128 stands for zero in the data rows.
Here are some numbered points:
[ 95 104 134 165 141 147  96 140  94 100   0 136 118 226 132 157  54 240
  61 165  96  58  41 103 150 142 127 135  83] 0
[119 119 124 112 106 105 147 136 114 112 152 160 158  76 112 127 128  95
 137 127 134 161 166 115  92 127 125  84 145] 1
[142  90 160 119  94 102 180 146 121  54  83 116 165  83 149 136 158 143
 148 159 133 128 136  97  73 136 100  90 156] 2
[124 127 125 102 134  94 101 102 118  73 179 111 149 105 103 125 136  50
 128 145 164 127 122 161  94 145 130  66 199] 3
[193 112 135 136  87 132 138 113 137 138  97 135 121 142 181 117 138 158
 161 151 107 121 175  72 111 119  98 201 110] 4
[124  99 161 198 123 116 110 155 132  68   0 144 105 243 154 168  74 254
  89 176  92  84  77  63 144 110 114 131  45] 5
[133 104 108 156  92 143 112 136 137 162 159 130  94 134 147 110 144  99
 122  78 139 117 131 154 129 129 123 150 120] 6
[215 125 152  80 106 103 197 170 141 140  42  99 156 157 194 180 135 219
 126 184  84 155 130  35  99 110 112 160  76] 7
[164 123 118 107 118 101 127 143 141 128 111 104 134 144 140 176 125 126
 117 158 116 135 120 100 124 123 132 133 116] 8
[110 137 115 154 144 182 121  85 137 180 197 147  99 106 112  85 157 126
 169  74 139 121 181 155 155 130 156 178  95] 9
[ 96 127 136 138 128 125 139 125 108  92  93 163 142 130 125 116 115 152
 129 148 117 105 122 132 118 122 130  99 112] 10
[109  77  88 189 109 113 149 148 116 113 180 211 103  82 131  78 149 126
 189  55 130 144 166 166 142 121 135 118 100] 11
[179 144 152  48 128 108 146 138 125  99 185  68 183  96 154 182 135  81
 129 184 133 152 147 125  63 151 105 111 194] 12
[110 112 103 138 125 140 142 114 148 199 221 146 125 101 141 101 151 101
 159  89 157 138 137 162 166 111 156 143 113] 13
[142 178 161 108 146 112 118 128 127  39 107  95 166 122 111 137 112  93
 112 176 121 134 127 115  87 146 117  91 169] 14
[130  76  96 183  79 164 148 162 138 176 100 173  99 154 156 119 160 179
 130  65 117 141 131 108 161 111  98 163  57] 15
[163 104 145 103 123 135 167 153 120 140  38 133 143 153 160 163 143 208
 123 170  94 128  90  85 113 112 103 159  76] 16
[142 125 105 127 124 167 166 161 144 231 197 137  94 111 152 122 172 122
 141  77 143 165 166 130 162 106 147 170  57] 17
[119 121 150 111 130 137 162 122 101  83 168 109 152  76 119 123 156  90
 161 131 141 112 153 114  94 151 101 107 163] 18
[140 102 142 128 101 160 150 132 128 159 157 125 121  95 145 126 165 124
 154 105 124 118 149 110 125 123 101 151 129] 19
[107 145 130 140 139 192 118 101 124 206 177 150 102 115 102  89 146 110
 175  89 126 110 145 151 149 115 147 169 106] 20
[123 125 176 107 149 139 172 137  96  73 110 111 151 107 121 163 130 130
 123 151 130 116 111  75  95 136 106 117 176] 21
[176 165 138  70 146 125 151 113 139 130 165  99 145  93 134 139 155 104
 150 150 129 165 173 104  90 128 134 131 150] 22
[183 122 130 120 115 149 166 147 147 177  74 129 102 168 162 166 164 181
 133 149  90 140 149  84 143 112 113 203  74] 23
[125 101 120 146 110 134 129 138 138 130  87 156 115 169 129 130 108 162
 118 104 103 107 106 119 126 135 121 161 100] 24
[108 107 149 168 149 166 130 176 104 134  43 124  96 182 139 160 114 200
  73 104 117  89  75 118 175 120 128 158  99] 25
[101 149 152 121 147 133 158 120 101 135 123 117 142 117 118 127 123 144
 138 140 116 125 136 121 126 139 150 139 127] 26
[124 161 129 103 164 118 143 116 118 129 151 118 151  97 111 129 138 111
 130 140 132 148 151 139 127 138 157 107 139] 27
[ 94 126 109 142 126 107  94 121 124 115 141 159 133 131  93 118 127 109
 113 117 147 130 119 162 148 136 133  87 139] 28
[ 58  30 108 224 108 126 133 127 118 164 116 165 129 179 154 143 103 189
 128  99 146  87  87 147 187  83 139 147 111] 29
[146 151 138  84 129  81 133 102  89  39 255  84 172  36 102  70 157  10
 201 122 169 152 180 163  57 164 126  48 231] 30
[ 95 147 147 106 163 118 143 117  96  81  78 105 153 145 118 171 103 143
 121 199 131 126  93 116 132 161 129 100 136] 31
[149 153 121 120 127 133 129 127 150 183 120 118 115 159 144 142 121 147
 124 148 122 134 127 124 140 115 158 155  98] 32
[118 123 142  94 107 110 143  98 101  58 173 116 159  89 117 118 136  81
 142 133 148 117 150 123  91 144  97  81 177] 33
[103  42 100 222  89 178 112 173 122 212  24 191  57 207 164 166 124 252
  89  56  88 107  56 108 199  87 109 189   8] 34
[120 110 115 148 121 128 139 144 124 131 140 147 114 116 122 115 141 114
 141 103 124 135 144 146 134 118 125 126 116] 35
[138 131 121 141 122  97 129 159 133 114 115 132 145 167 133 152 118 179
 131 154 125 157 127 121 131 134 131 117 114] 36
[ 64 128  88 196 134 176 125 108 116 145 185 206 108  91  81  31 151  48
 170  38 146 143 188 212 146 133 145  71 113] 37
[ 49 150  69 128 149  80  68  90 120  96 174 151 112 108  64 118  97  64
 107 130 145 153 108 206 157 141 175  58 156] 38
[111 106 122 163 127 139  95 122 117 118  75 145 102 146 101 113 116 148
  96 116 115 112 108 144 157 137 124 135 115] 39
[139 160 145  77 152 120 111 113 116  83 134 108 143  96  96 122 139  81
 113 157 130 140 150 128  94 153 119 104 166] 40
[102  94 145 180 133 240 131 175 106 255 168 134  62  95 135 111 161 180
 115   0 102 102 126 148 193 143  84 234  61] 41
[122 135 126 127 125 117 140 132 119 101 147 137 131 101 134 124 142 109
 139 136 129 151 141 132 102 122 115 108 133] 42
[157 129 137  93 122  94 143 143 125  72 117 125 170 135 138 181 127 137
 116 173 110 161 110  87 116 131 112 114 145] 43
[162 146 184  55 139 105 135 134  79  31  58  66 184 111 154 153 120 149
 125 199 102 101  87  67  68 151  79 103 181] 44
[172 113 129 199  95 135 201 159 153 176   0 163  76 208 163 158 130 255
 114 157  56 155 145  71 150  85 152 203   0] 45
[100 137 154 134 142 200 136 140 111 158 157 130  96  89 124 125 142 141
 136  94 136 113 132 142 160 123 125 154 125] 46
[ 55  65  97 203  96 139 125 148 120 171 123 165  82 179 134 140 119 173
 132  77 131  81  88 169 185  87 150 138  91] 47
[130  99  82 188 100 129 145 173 133 189 112 189  82 156 154 127 136 171
 121  68 129 158 137 138 183  95 137 139  39] 48
[110 173 133 177 117 164 105 135 153 137 162 117 128 144 134  90 134 103
 122  86 133 141 145 131 144 117 153 142 118] 49
[117 127 116 103 133  87 115 120 128  80 170 117 161 107 110 131 121  61
 125 132 150 114 124 159  86 146 133  72 199] 50
[ 94 112 130 120 137 136 111 110 106 138 175 125 127  97  95 107 141  78
 130 110 140 121 150 167 146 139 128 111 158] 51
[146 120 178  87 137 143 153 135  89  31 122  64 154 106 115 131 103 100
 125 166 122 115  97 120  71 164  79 116 194] 52
[121 103 121 161  93 123 113 158 132  90  52 140 127 172 152 139 117 154
  94 127 119 108  75 100 117 130  83 113 115] 53
[185 112 148 142 109 144 181 165 155 177  86 124 116 156 187 175 153 205
 114 132  91 161 130  56 129 104 107 171  48] 54
[154 167 149  98 132 169 111  78 154 173 156 124 103 113 125  79 155  97
 150 127 107 149 169 111 164 121 140 185 127] 55
[169 159 130 112 128 128 131 116 157 202 126 119 117 162 139 142 127 145
 115 152 121 144 136 116 168 103 179 171  91] 56
[139  94  75 169 112 141 130 156 161 218 100 177  81 181 147 151 140 181
 106 103 116 133 112 137 191  81 154 177  50] 57
[130 146 107  99 138  85 116 101 128  97 135 113 149 121 105 136 105  90
 124 172 139 141 130 131 115 124 151  97 139] 58
[178  89 164 140  94 151 165 183 134 150  47  97 125 156 189 184 132 217
 127 134 101 114  97  62 111 126  87 191  95] 59
[211 176 137  35 158 108 174 141 125 135 119  44 177 131 160 192 129 119
 121 193  92 177 146  92  57 148 124 127 166] 60
[111 128 127 139 122 129 104 113 123 112 131 141 146 155 114 109 112 121
 133 138 130 101 128 148 137 129 142 113 133] 61
[163 121 139 123 114 143 119 133 134 168 150  90 109 134 152 129 157 125
 112 115 132 119 134 133 126 134 119 178 143] 62
[104 126 127 108 129 120 108 120 128 111 174 103 136 100 106 133 118  75
 123 121 143 123 119 154 118 144 120  99 177] 63
[ 41 126 113  64 159  80  92  54  74  82 254 114 179  60  63  78 114   0
 154 132 151  91 164 188 107 157 164  43 255] 64
[137 151 142 100 148 104 158 141 133  99 115 134 138 102 124 166 134 137
 117 155 121 153 146 130 119 109 126 104 131] 65
[119 111 140 123 107  67 102 151 102  27  82 110 144 137 145 152 121 121
 111 137 149  83  92 112  72 165  92  71 174] 66
[110 171 125  74 155 126  91  91 107 121 255  81 165  31  96  90 132   0
 164  91 190 106 168 175 101 176 134 103 255] 67
[137  94 114 142 103 139 113 142 131 139 148 118 129 125 135 123 147 112
 120  89 144  94 118 139 134 122 107 130 164] 68
[123 125 132  63 159 109 121 113 117  57 172  84 170  58  82 128  69  79
 125 175 139  96 139 165  93 144 117  76 186] 69
[100 165 106  89 162  78  95  90 138 107 248  95 161  83  83 102 119   9
 125 135 177 165 138 186 115 158 174  80 225] 70
[111 151 125 162 129 127 107 140 145  82  86 122 137 166 159  99  97 144
 115 125 116 130 101 108 121 151 136 118 120] 71
New points follow, each followed by the number of its nearest point above by angle, seen from the average point of the numbered points.
[198 139 146 103 145 161 130 110 133 191 113 137  90 116 124 136 140 148
 120 137 116 135 179  87 133 110 112 177  85] 23
[129 149 123  60 132 109 128  99 109  88 210  99 179  32 107 120 137  43
 158 124 152 150 171 150  83 132 102  46 209] 30
[108 166 131 155 105 126 110 141 168  72  81 120 147 182 131 120  88 127
 104 122 128 136  77 104  98 136 127 120 127] 71
[210 140 169  48 120 100 138  82 135  70  79  96 170 131 133 157 127 127
 137 200 115 121 157  54  67 126 104 150 143] 44
[138 103 112 164 121 159  84 145 140 178  63 155  76 167 127 126 148 184
  93  87 115 115 130 131 162 125 118 180  59] 34
[ 95 132 135 169 162 185 142 150 109 194 127 133  80 128 138 109 134 172
 126  86 113 109 124 135 181 121 153 198  68] 41
[135 159 115  73 148  73 101  74 132  87 145 117 172 145 101 142 107  78
 120 175 124 152 120 133  79 116 147  78 161] 58
[111  99 115 183 122 145  85 124 156 159 123 162  81 180 119  98 119 114
 104  80 150  96  94 161 181 112 140 161 118] 47
[148  93 115 179 118 181 106 143 138 186  54 158  37 180 115 138 158 208
  94  78 103 126 131 129 155 125 117 187  50] 34
[188 114 122  71 111  42  93 159 171  39  32 104 203 185 145 181  78 121
 109 242 121 132  93  75  65 141  74  60 176] 43
[151 143 152  71 143 137  89  94 117 111 125 121 119 115  66 136 141  95
 111 146 123 117 166 144 111 158 135 123 152] 40
[184 135 129 102 112  55 131 145 138  61  57 100 168 155 148 148 117 147
 108 209 120 140  95  87  85 116 107  77 159] 43
[127 158 111 152 126 161 169 118 138 210 255 117 118  92 155  90 136  87
 180  65 160 154 162 178 158 115 181 169 120] 13
[144 184 155  88 137  96 104 124 128  57 105  87 174 124 114 131 134  98
 127 159 124 142 129 107  72 155 128  86 161] 14
[ 96  91 107 189 103 155  96 119 146 168 120 156  84 161 103  97 122 140
 117  65 122  95 105 150 161 120 142 168 131] 47
[ 99  96 110 194 107 159  83 111 135 169 126 154  81 168 113 102 110 124
 108  83 133 106 126 169 180 128 134 175 100] 47
[ 46 140  86 126 161  97  84 130 147 102 183 151 128 123  68  93  83  65
 105 125 149 140  99 188 154 154 184  59 158] 38
[138 103 123 111 125 134 152 118 125 161 149 141 133 120 134 133 142 154
 152 126 143 112 150 133 135 120 128 152 109] 17
[141 130 132 131 142 112 146 145 156 130  97 119 134 140 148 144 120 160
 116 139 125 129 137 105 129 119 117 128 105] 7
[187  90 150 131 106 149 111 141 152 180 173  94  93 134 146 136 145 139
 113  84 149 129 125 120 117 133 115 202 188] 62
[125 130 146 149 133 129 137 129 116  81  96 152 119 127 131 112 119 142
 140 127 129 103 113 121 102 113 110 122 116] 10
[121 121 123 156 123 142 137 164 139 151 128 145 114 139 139 127 126 149
 132 100 120 140 113 129 145 118 130 139 103] 48
[145 110 132 139 110 137 123 137 144 100 112 143 140 134 140 127 123 138
 122 131 131 114 125 112 103 115 102 143 121] 53
[181 155 163  74 140  96 156 121 127  65  79  44 180 136 149 183 107 149
 118 216 117 130 111  71  69 142 108 111 178] 44
[172  96 133 149 100 113 131 142 147 142  85 101 117 174 171 168 127 159
 118 129 138 130 108  79 109 135 110 159 120] 59
[102 177 179 103 195 143 172  92  95 111 108 134 109 112 128 104 117 133
 125 174 104 115 143 134 148 128 144 118 136] 26
[ 66 126 120 142 129 142 119 125 106 139 172 173 123  69  95  69 145  97
 152  70 141 137 150 187 151 147 133  89 108] 37
[105 148 104 103 148 106 100 110 125 122 198  87 155  90 105 122 132  64
 129 128 159 133 135 165 130 145 146  86 186] 70
[ 44 110 123 170 146 166 112 105 125 142 150 191  95 109  85  62 136  97
 145  71 133  99 134 197 167 118 133 117 115] 37
[104  97  80 146 123 157 155 116 146 227 255 124 104 115 145  97 141  96
 177  69 152 124 155 159 192  93 181 138 108] 13
[131 122 121 147 127 128 117 133 141 148 104 133 116 161 139 147 118 160
 115 135 122 131 115 132 151 117 137 150  95] 57
[ 91 149 157 100 185 108 127 139 119  98  82  92 134 127 117 160 105 158
  73 172 144 112  71 101 113 138 139 128 173] 31
[138 132 150 139 116 148 149 132 122 135  93 133 121 138 142 111 127 165
 141 135 116 116 131 112 126 125 122 143  97] 45
[187 140 154 109 117  86 161 124 144  97  76 122 150 136 152 157 132 156
 135 195 102 158 149  67  82 128 114 114 114] 7
[131 109 119 139 114 146 122 148 140 157 147 131 116 129 129 124 140 123
 134  93 144 119 123 129 140 120 109 153 127] 6
[ 87 116 122 148 118 133 127 111 131 125 158 162 120 103 114  91 146 103
 149  93 142 130 136 167 144 128 136 106 121] 37
[119 100 138 163 104 139 131 142 137 108  75 119 116 156 146 122 119 176
 114 120 120 114 114 104 122 123 117 132  99] 5
[117 145 139  94 143 164 125 104 122 161 183 126 124  94 120  96 120  93
 164 113 136 116 148 146 129 147 137 151 161] 67
[147 144 127  97 149  98 154 139 135  96 108 134 151 111 143 140 144 164
 134 173 115 177 131 133 121 130 148 106 114] 65
[ 90  91 108 168 119 150 106 127 116 152 115 137  86 147 120 123 132 148
 106  90 130  97 117 174 168 138 106 132 106] 47
